Which row each row swaps with, under one turn or mirror:
Desof: [ -3   9 -11  21  20  10 -12  -1  -5 -15  -1  -1  17   8   1   0   2]
Tuk: [-10 -17 -16  16   4  10  -1  16  -7 -27   0  -9   6  -6  -1  10  -5]
Detev: [ -1 -17   3  12  10 -19  -9  13   3  -1 -14  -5 -13   0  -6   8  19]
Dafan: [ -6  -6 -31   9  17  24  -9  10   7   2 -10  -2  10  -7   5   7   2]
rivuv: [-12  -3  -3   4  -1   5 -10  11  -2   3 -26 -12  -1   0   7 -21   7]
tezu: [  6   6 -12   5  -3  14   0   7  17   1   1   7  11  15   4  10   4]
sos: [-12  -7  -2   4  -1   6 -21  -2 -16  -4 -18  -7 -14 -12  13  -3   6]
zaka: [ 15  -3   7   4   4   3 -18  -3  -4 -15  -7 -25  -2   9   7  14  -9]
mufus: [ -2 -26 -12   8  -1  14 -25   6  -6   3  -4  15   3  -8 -10  10  10]
ledu: [ 14  -7  14   3   4   6 -16  -2  -7 -12  -4 -25   0  11   5  11  -6]
Bemut: [ -6  -8   0  14  -1   6 -15  17 -23   3  -6   2  11   3  -5   4 -16]
mubis: [  6   2 -13  10  -4  20  -4  -3  10 -11   2  10   6  18   8   9   0]
Sog: [ -5 -21   5  12  11 -20 -12  12   0  -4 -15  -6 -12   0  -7   9  14]
geze: [ -8  -8  -9  17   1  -5 -12   8 -13 -14 -16   3  13  -7  19   8  -6]
bazuv: [ -6 -30   1  19   5  -1 -16  24  13   9 -21 -11  -2  -4  -7   6  -2]
gavuf: [-10  -3  -8   5   3   0 -10  24   8   8 -26 -11  -2  -1   6 -14   5]
ruba: [-12 -21 -16  14  -2   9   1  25   5 -20  -6 -16   6  -9  -4  10  -1]
pizog: [  5   4  -3   6  -7  -3 -20  17   0  10 -26   3  -8   7  -5  14  -7]
vugiv: [  6   3  12  13   2  16 -10  -5  11  -1 -13 -25 -16   8  -1   3   6]
seso: [-14  -7  -3  18  19  -9  -5  19  13  -1  -8  -5 -13  11 -11  11  13]
Lenes: [ -5 -23   3  18   5  14 -17 -13  -9 -19  -2  -2 -11   4   4  15   2]
feg: [  5  -5 -13  14  -9  21 -12   8  -4  -4 -24 -12  14  -7  -6  -8  -5]
pepit: [ -7   0   4  17  23   6 -20  16  16   3 -11 -16 -13  16 -12   8   1]
bof: [  1 -18   4  10   4 -23 -11   8  -9  -7 -15   0  -7   3  -2   8  13]
bod: [ 15  -5 -10   2   4   9  -1  13  24   3  -4  -9  15   9   0  11   6]
mek: [ 11   5 -14   3  -2  14  -4  10  19   1  -1   6  13  13   1   6   7]
pugal: [-13  -5  -6   3  -2  13 -22  10  -1  -7 -20 -13 -17 -15  13  13  11]
lora: [-12 -11 -10  14   5   9  -3   7  25   1  -6   1  -7  -5   4  21  23]
befaz: [ -7   6 -13  25  18  15 -10   1  -9 -16   0  -2  12   8   2   1  -1]
Luri: [ 16  -7 -13   2   6   6  -6  13  25   3  -2  -7  16   7  -4  12   7]
Lavi: [ 11  -1  16   8  -1  16 -16  -2  -2  -5  -9 -25 -10  13  -2   7  -4]
Relu: [  8   3 -12  10   0  18  -4   2  11  -4   6  13   8  16  -2  13  -2]
fule: [ -9 -14 -11  15   6  -5  -9   8  18  -8 -16   5  -5 -11  12  16  20]
vada: [  2   4 -17   7   4  15 -26  16  22  -1  -7  11   3  -6   4  14   5]
Mitat: [-14 -20 -15   5  -2  17 -15  20   3  14  -2   8  -2  -9  -9  11   2]
guli: [  5  -2  15  15  -1  17  -9  -3  13   6  -8 -20 -13  11  -4  10   9]
rav: [-15 -18 -13   3  -4  17 -13  15   1  10  -1  12   3 -11  -6   8   1]
tofe: [-14 -17 -18  15   5   5  -1  18  -2 -26  -3  -7  10  -8   1   9  -3]
foz: [ -7 -32   1  24   6  12 -17   1  -5 -17  -5  -5  -5  -8  -2  19  -3]
Vema: [-14 -11   2   0  -2   7 -21   0 -11  -1 -17  -7 -19 -12  11  -2   4]
Vir: [  8  -4  16  12  -1  16 -12  -5   2  -2  -9 -25 -11  14  -2   3  -3]
Zavo: [  1  -9   2  11  20   5 -26  -1 -13  12 -17 -10 -15   2   1  16  -1]
bag: [ 11  -5 -12  -2   4   7  -4  17  24   1   0  -5  15  11   3   9   8]
gep: [ 18  -4  10   4   4   6 -13  -2  -5 -12  -8 -21   0  14   7  13 -10]
Tuzo: [ -7  -1   1  20  23   2 -17  16  14   7 -12 -11 -15  16 -11   6   6]
bulu: [-14  -7  -1   8  -5   9 -12  22 -13  11  -6   5   5   7  -9  10 -15]
didoz: [  8  -7   9  16   5  17 -37  -4  -3  -7 -11 -13  -5  -9  -2   5   1]
rog: [-13  -8  -9  24  15   6  -4   2 -11 -26   0  -9   5   5  -4   0   2]

bazuv pairs with geze
mufus pairs with pugal
Zavo pairs with Dafan
lora pairs with Lenes
Sog pairs with tofe
pepit pairs with Desof

Which row each row swaps with, under one turn or mirror:
Gozab: [-28 -11  -1  -4  15  12  -7   8  -2  23   1   9   2 -28  17  -9  -1  18
   7  14  27  -5  -5   3 -16]
Tilo: [-14 -16  10  16  18   8  -9   8   0   0   3   3   5 -21   9   0  16   4
  26  11 -11 -14  -1  -6 -11]
volo: [-13  12   9   2  10   4 -18  -2   3  15  19   5  -3  -7   3  13   4  18
   1  17  33  10  -1 -16 -21]
Mobid: [ -8  -7  -5   9   6   4  -3   3 -14   3  12  14   4 -23  10 -10  16   5
  15  11   5 -34   6  -7 -12]
Kude: [  3  -9   4   0 -10   8  -1   0   6   3  21  -6  -5 -17  17 -22   5  -1
  13  26  24   0  -1   0  -4]
kub: [ -8 -18 -13  -3   5   8  -6   2  10   4  12  -2   6 -17  15   0   3   0
 -21  16  10   8   0 -13 -12]
posef: [-10  16  -2  11   3  11 -12 -14   1  14  14 -10  -4 -17  29  -6   8  -1
  20  34   9 -13  21  -6  -6]
miz: [ 13   9 -14  -2   2   7   4  -7   8   3  12  -8  -3 -32  12 -14   1  -2
  14   7  -4  -5  14 -11  -8]
buve: [-17  23 -14   3   1  12 -11   3  17  22  28   5  -3 -12  17  16   1   6
  10  -7  12  -1   3 -10 -11]
vur: [-29   9  -7  13   7  -4  -3   6  -7  24   8   4   5  -7  -5  -1  10   9
  10  15   5  21   3  -4 -22]
tigi: [-35   1  -6   2  22   7  -9  -3 -12  -3  16  12  -5   6  -2  -1   3   1
  18  18   9   3  19 -12 -23]
pes: [-21  12  14  -3   8   1   0  18 -15  -6  11   1   8 -11   5 -23  -1  -4
  14   6  11   5   6  -4 -11]
Lokub: [-23  18  -7  -5  10  15 -12  18 -10  11  19   2  15 -24  16  -5  11  -1
  16  -3   2  -7 -10 -21 -25]
Mutas: [-10   6 -15 -17  19   3  -5  -2  23  14  24   9  -2 -25  32   2   6   0
  11  17  -1   3  -6  -8 -14]
Sura: [ -6  11 -11   1  21  18   0   1  14  -1  30   5   2 -25  13 -11  11  -3
  20  19  -6 -16   2 -27 -18]
Nem: [ -6  10  -7  -5  17  -5 -11  -9  -5  13   1 -21  -7  -5  21  -8   2  -9
   3  22  14  11  -7  -5 -18]
rugil: [-28   6 -13  -7  11   8  -5  15  -4   9  -2 -10  -9  13  10   0   2   0
   7  19   2  -9 -18  -9  -5]
Tuvor: [-20 -11  -7 -12   1  11  -4  21  13  -4  16   2   7 -13  13   4  -8 -15
   7  27  18  -4  11 -13 -10]
fiso: [ -2   9 -29  -9   4  -5   0  -7   5   5  -7  -9  -1 -21  20   8  11  -8
   8  14  14  -2   0 -15 -16]
big: [-28  18  12   7   7  15  -3  10   2  11  -2  -3  -2 -18  -2   7   2   6
  27   1  -8   0  10 -10  -7]
niva: [-18   1 -28 -16  11   5  -7   8   4   6  42  -3 -10 -19  12   1   6   4
  11  14  14 -20   2 -12 -10]
pamu: [-15  11   0  12  -2  13   4  -3   0   5   6 -21   0  -6   7  16  18   5
  16  25  18   2   4 -26   0]
melo: [-36   5 -11   8  16  15 -10  -8 -13   5 -14   3   4 -16   7   0  -2  12
  24  14   2  -9   1  -1  -9]
loneg: [-16  -3  12   3  25   1  -8 -10   1  -7  17   3   9 -16   0   2  -2  15
  11  28  18   5  14  -2 -24]
Fid: [ -6  21 -11   1  15  22 -12   2 -13  -4  25  -1   6 -14   7 -18  -9  12
  14  -3   8   1 -12 -12 -13]
Gis: [-11   0 -20 -13  14   3  -7   0   0  -5  11  -7 -18 -11  11   7   3   4
  29  20  37   9   5 -14 -10]
pek: [-29  16   2  -2  14   8 -11   9  -8  11  22 -14   1 -13  -8   0   5  26
   1  20  18   2 -12  -3 -11]
lamut: [-13  15 -16 -14   7  13  -2 -15   2  16  21 -14   4 -22  -4   1   4  13
   5  19  15  17  -4 -11   2]
ber: [-16  -8  -1   4  13   7  -2   8  -2   7  -7  -3  -4 -24  12  -5   0  12
 -14   7  29  -1  -5 -10 -10]
kibu: [-30  11 -35  -1   9  13  -7   2  -6   5   3  -2  -8 -10  10  -2   5   0
  37  22   4   4  10  -9  -7]
Gebu: [ -8   6  14   3   9   4 -20  18 -10  -8  -1  -8   0 -22  20   7  14  -1
  18  10   2 -12  -7 -14  -9]
zofuz: [-27   2 -15  12  21  32  -7   8   1  11  24  -6   5 -14  15   0   8   6
  12  18  -9  -1   0  -1   8]
per: [-18   7 -15   2  13  -2  -2  -5   1   2   3   9   3  -4  12   3   8 -11
  24  25   0  -6  22 -27 -21]
gol: [-22  21  -3  -5  15  10 -19   8  -1  -3   7   8  -5  -3   2  -8  -6  11
  22  24   2  14 -12   3  -3]
sor: [ -7  21 -23  13  -4  12 -24 -14   6   5  25  -6  -2 -16   7   6   1  17
  14  15  10   4   7  -4  -3]
pefe: [  0   7  -5  12  -1   5   3  -2  11  11   6 -15  -2  -4  10  -7  17 -13
  21  34   7   3  12 -12  -9]
moro: [  4  21 -13   2  20  -6  -7  13  -2   5  22   0  -3  -9   4   2  27  -3
   6  12   4   4   1   1 -16]
Fere: [-23 -18   9  -1  27   6  -4  -4   0   2   7  -4  -9 -13   9  11  11   7
  37   7  16   1   3 -11  -3]
mogog: [-21  17  -8   2  13   0  -6   2   9  26  19 -13  -4 -10  17  10   5  -2
   1  30  12 -13   4 -27  -1]
Kogo: [-27   5 -16 -20  11   5 -12  10  -8  11  21  18  -1 -24  -6   3   5   4
  19  -3   3 -12  -3  -4  -6]
zama: [-12   1 -17 -16   5   6  -8   0  -2  23   3   4   7 -16   1 -25   9  -3
   3  17  26 -11  -1 -13 -10]
dokef: [-23  19  16  -9  19  11   5   3   4  12  24  -3   0 -15   2 -21   8  18
  12   3  12  -7  -1 -16 -17]
puvu: [ -5  17   9   0  -9  11   2  -4   7  18  23 -23   5 -21  13   3   3  17
  11  16   6  -1  -9  -4 -10]
gen: [-11  -5  -9  -7   7   0  -2  12 -12 -13  16   6 -10   2  18 -13  -7   1
  24  12  -6   9  -7 -11  -6]
sekek: [-13  23   5  17   3  12 -15  13  19   2   9   3  -1 -11  -9   3   8  12
   8  23   2  -1  -4  -9  -5]
Vakud: [-14  12  -2  -8  -3   7  -6   9  -7   0  29   0  -7 -14   8   1   1   5
  39   5  -2 -24   0  -4 -14]
debep: [ -1  -9  -3  -4   1   3   3   4   4  20   1  -2  -3 -12  12 -22   6  -8
  10  24  28  -3   4   1  -2]
gonu: [-20   0   4   4   7  -6   3  -7  11  25  16   6  -3  -7  28   1   3  14
   4  16  -2  16   4  -2 -14]
ruzum: [-17   7  -3   0 -12  18 -14  -7  13  -3   2 -11  12  -2  18   4   8   4
   1  14  22  12   2  -9 -13]
vasu: [-29   3 -10   4  21  11   0   7  -7  -5  21  12 -20 -15  11   3  -7  -4
  21   9   6  -2  14 -23 -28]
Mafi: [-10  -2 -18  -3  28  -5  -3 -21   4  12  15  -4 -12  -4  19   1   9  15
   4  17  -1 -14  -5  -1 -18]
Lasa: [-15 -10 -14  -9  10  24 -15   8  -7   1  31  13  -2 -14  18 -10 -11   1
  14  17  20 -15  -1 -23 -10]
Nad: [-12   6  -3   5  26  -4 -21   6 -17  -5  14   0  -4 -16   1  -7  -2  12
   9  19   2 -25  -8 -16  -2]
pirik: [-28   1 -18   0  21   8   2  -6  -6   0  11   3 -22  -8  12   0  -1  -1
  22  11  29  -7  21 -17 -12]
doged: [ -9   0 -17   1  14  -3  -8   3   2  14  -6  -3   7 -34  14   1  16  15
   3   8   4   8 -11  -2 -20]
tegez: [ -9   2  -4  15   2  10  -3   4   6   7   6  -1 -11 -23   9  -3 -11  10
 -18  19  14  13   0  -9 -17]
zokod: [-11   6  -9  -7  -3  11  -7   7  24  -4  29  -5 -17 -12   4  -3  -1  13
  11   3  12 -12   5 -12   9]
velum: [-10  -9  -3  12   7   7 -11  -1   4  -1 -12   1  15 -17   8   0  -1  10
  -4  23  -6   0  -1 -15  -6]
zude: [  0   8  10 -13   5   3   1  -9   2  18  -5 -14   0 -13   4 -10   5   9
  14  29  23   2   0  -9 -16]
Rofu: [-18   6  -6   4  -8  23  -8  -2  -3  13  27  -2 -27   0  11   6  -2  -6
   9  17  11  -8  -2 -14   5]
rik: [-29  -9  24   2  11   7  -3   5   3   3  22   2  -8 -13  13   7  15   5
  37   9  16  -2   3  -8 -14]
Kemot: [ -6   4  15   0  17   7  -6  -9 -17  11  25   3 -13 -18  10  -3  12   8
   1   3   7  -9 -16 -14 -22]
sefo: [-23   5   1  -4  13   9  -8   4  -1  -2  32  -2 -24 -19  10  -2  14   8
  42  11   3 -11   1 -16 -16]
tes: [-33 -11  -9   2  21   6 -24   0  -4  10   5   1 -13  -9  24   6  -5  -4
  19   7  -3 -12  -1   2  -7]
Didez: [-23  -2  -5  -6  10  12 -16  -9  -4 -11  14  15  10 -10  20  -9  10   2
  23   1  10 -15  10  -6 -30]
Reda: [ -8   8   7   3 -11  11  -6   9  12  19  16 -13 -11 -25  11 -15  10  13
   1  23  12   1 -12  -1  -7]
zado: [-28  -8 -10  -6  21   9 -20 -13   4   3   8  -4  -5 -12  -4  16  11  16
  24   5  19   0   1 -22   1]
Katu: [-20 -18  -3 -14   9  11 -11   3   5   3   4   5 -10 -18  12   9  -1   6
  36  11   6 -24   6 -10  -3]
Ronot: [-11 -19 -36   3   7   6  -4   3  -3  -2  24   0   0 -21  13  -3   1   0
  16  11  -6   7   0 -17  -7]
Zuzi: [-16  -5  -3   4   6   1  -1  -9  20   1  29  -6  -3 -23  25  10   1   4
  11   6   8   5  21  -7   4]

Katu pairs with zude
sefo pairs with Reda
ruzum pairs with Didez
Kemot pairs with Rofu
Fere pairs with debep
zado pairs with zama
Gozab pairs with Gis
velum pairs with per
tigi pairs with kub
rugil pairs with Mafi
Fid pairs with buve
dokef pairs with zokod

Which row each row swaps with, under one turn or mirror:
tutuz: [ 10  -2  16 -23  21 -17 -23  16 -18   6  -2 -11   4   1   0  21  11  14]
Mevak: [ 13 -14  20   9  25   3 -10  31 -10  14  13   8  -8  -4  -9   2  19   8]
lun: [ 19 -14 -11  -9   8   3 -23  14  -8   7  -3   2  -6 -11   7   9 -10   6]
tud: [  9  -2  27 -10   2  13  15   6  -6  -4  -7  -6 -14   5  -3  12   8 -13]
tigu: [ 14 -17  -5  -8   9   3 -17  11 -10   4  -4   1  -9 -12  15  11 -12   9]
domak: [ 12   4  11 -17  19  -6  -5  33 -24  20   3   8  -6   3   2 -10  15   7]
zonar: [  5  -9  16  -7  20   7   5   7 -19   5 -15 -14 -19  22   2   6   0  10]
nopep: [ 33 -12  12 -20  11  19  -3  14 -18 -11   9  -2 -12  -8  -5   7   5  16]
zodig: [ 15 -19  13  -7  -3   6 -20   4 -12   6  -5 -17   1  -5 -11  -9  15  -8]
voruv: [  0   8   1 -18   1  -9  -7  20  -4   4  14   7 -17   7   1  20  10   3]
Far: [ 12   3   4 -19  20   0  -2  35 -29  18  -2   3 -10   2   3  -6  17   1]
vifi: [  6  -3  18 -16  22  -9 -17   9 -25   0 -17 -14  -9   9  -4  12  15  14]
gozi: [  6 -17   3   2  14   3  -6  20  -6   2 -26  -3  -9   7 -10  17   1  14]
zirak: [  9  -2   7 -34  12   1   5  29 -15  18  -9   1  -1   4  -6  -7  11  -1]
monol: [ 13   5  11  -3  16  -2  -5  33 -30  20   8  12  -9  -1   6  -2  13   2]
Nefip: [ 17 -18   8  -6  -1   6 -22   5  -8   4  -2 -12   0  -4 -11 -11  16 -12]
nipi: [ 17 -17   9   6  16   2 -11  37 -16  15  10   4   0  -4 -10   0  26   0]
Luro: [ 32 -11  15 -24  11  15   1   9 -21  -8   7   3  -4  -8  -5  15   3  13]
duzof: [  7 -21  -7  -4  16   8   4   9 -11  10   0  -7  -8  15   7   4  -8   2]
feril: [ 21   3  24 -22   6  15  12  17 -12 -13  -6  -1 -19   9   0   7   4   6]
mus: [ 11   5  23  -7   7  10  13   3  -5  -3  -4  -4 -16   2  -2  14   6 -19]
dusos: [ 29   0  25  -4  20   4   1   9 -23  -3  21  12  -8  -7   3  11  -4   9]
valo: [ 18   7  22 -10  12   7   3   9  -6  -1  -8  -2  -7  -5 -10  15  12 -26]
veru: [ 21 -14   4  -7  13   2 -33   7   0  19   3  -3   6   4   1  15   5  -3]
sise: [ 17 -16  -9  -7  14   5 -30  13  -7  13  11  -2   0   6  -2  19   5   1]
vak: [ 23   2  28   3  24   0  -8  13 -18   4  16  12  -1  -5   6  12  -5  -6]
temo: [ 19  -8   6  -8  15   4 -30   6  -3  20   6   0  13   2   5  14   8  -2]
femok: [ 22 -27   6 -16 -12   5  -8  17  -9  15  -7  -6  -6   2  -5  -3  -1   0]
poba: [  6  -3  18   1   7   4   4  22   1  -2 -20  -3 -16  15 -11  14  -1   9]
gumeg: [ 16  -8  23   4  22   4  -7  27 -12  16  20  14  -7  -3  -6   5  24  11]
Zusug: [  1  -6  20  -7  19   5  -7   5 -21  -2 -16 -12 -15  18   0  12  11  11]
nake: [ 14 -12  15  12   5 -16 -10   4 -19  20   3  -4   7  -7   1   0  14  -2]
gid: [ -3   0  18 -16  18  -7 -10  12 -14   4 -17 -14 -16  13   0  13  13  15]
bodap: [ 22  11  12 -15   6   4  -5  11 -11  -1  -2   3   0  -2 -11  21  13 -24]
rotob: [ 13 -11  24   7  23   7  -3  29 -11  18  14   9  -6  -8  -9   3  19  10]
nibe: [ 33  -8  19 -15  21   8  -2  15 -21  -9  12   3 -10 -11  -3  15  -6   9]
Pepen: [ 17  17  25 -11  19   2 -12  10 -18   5  13  13  -9  -7  -6  19  16  -1]
nefa: [ 13   4  22 -15   5   9  -4   6  -8   6   1   3   8   8  -1 -11  16  23]
vovit: [ 26   3  24  -4  22   2  -6  14 -21   2  21  15  -1  -5   0  16  -6   6]
rol: [ 15   1  17   5  17 -14  -7  22 -28  23  10  10  -8  -2   8   2  15   0]
vofu: [ 11 -13  12  -3   2   5 -22   5 -11   7   1  -8   0  -1  -7 -15  12 -17]
kogob: [ 21 -20   6  -8 -13   6 -10  13 -11  13 -17  -2   0  -3  -8  -5   9   2]
teni: [ 20  14  11  -8   7   4 -13   9  -6  -2  -7  10  -5  -5 -10  18  15 -22]
Nune: [ 16 -21   6 -19 -15   2  -6  13 -11  11  -5  -6  -8   3  -9   0  -5   2]
nunor: [  5 -10  18   5  13  -2   1  25   0  -5 -17   0 -15  17 -10  16  -1   7]
rado: [  4  -9  17   6  14   3  -1  24   1   1 -23  -2 -16  11 -11  12   1   9]
bet: [ 20 -15 -11 -11  13   3 -20  15 -11   8  -1   7  -4  -8  12  11 -11   0]
nuf: [  7 -11  28  -8   8  13  16   6 -11  -2  -4  -8 -19   0   0  10  -1 -11]

nefa pairs with voruv
femok pairs with veru
dusos pairs with mus
Pepen pairs with feril
vovit pairs with tud
valo pairs with nibe

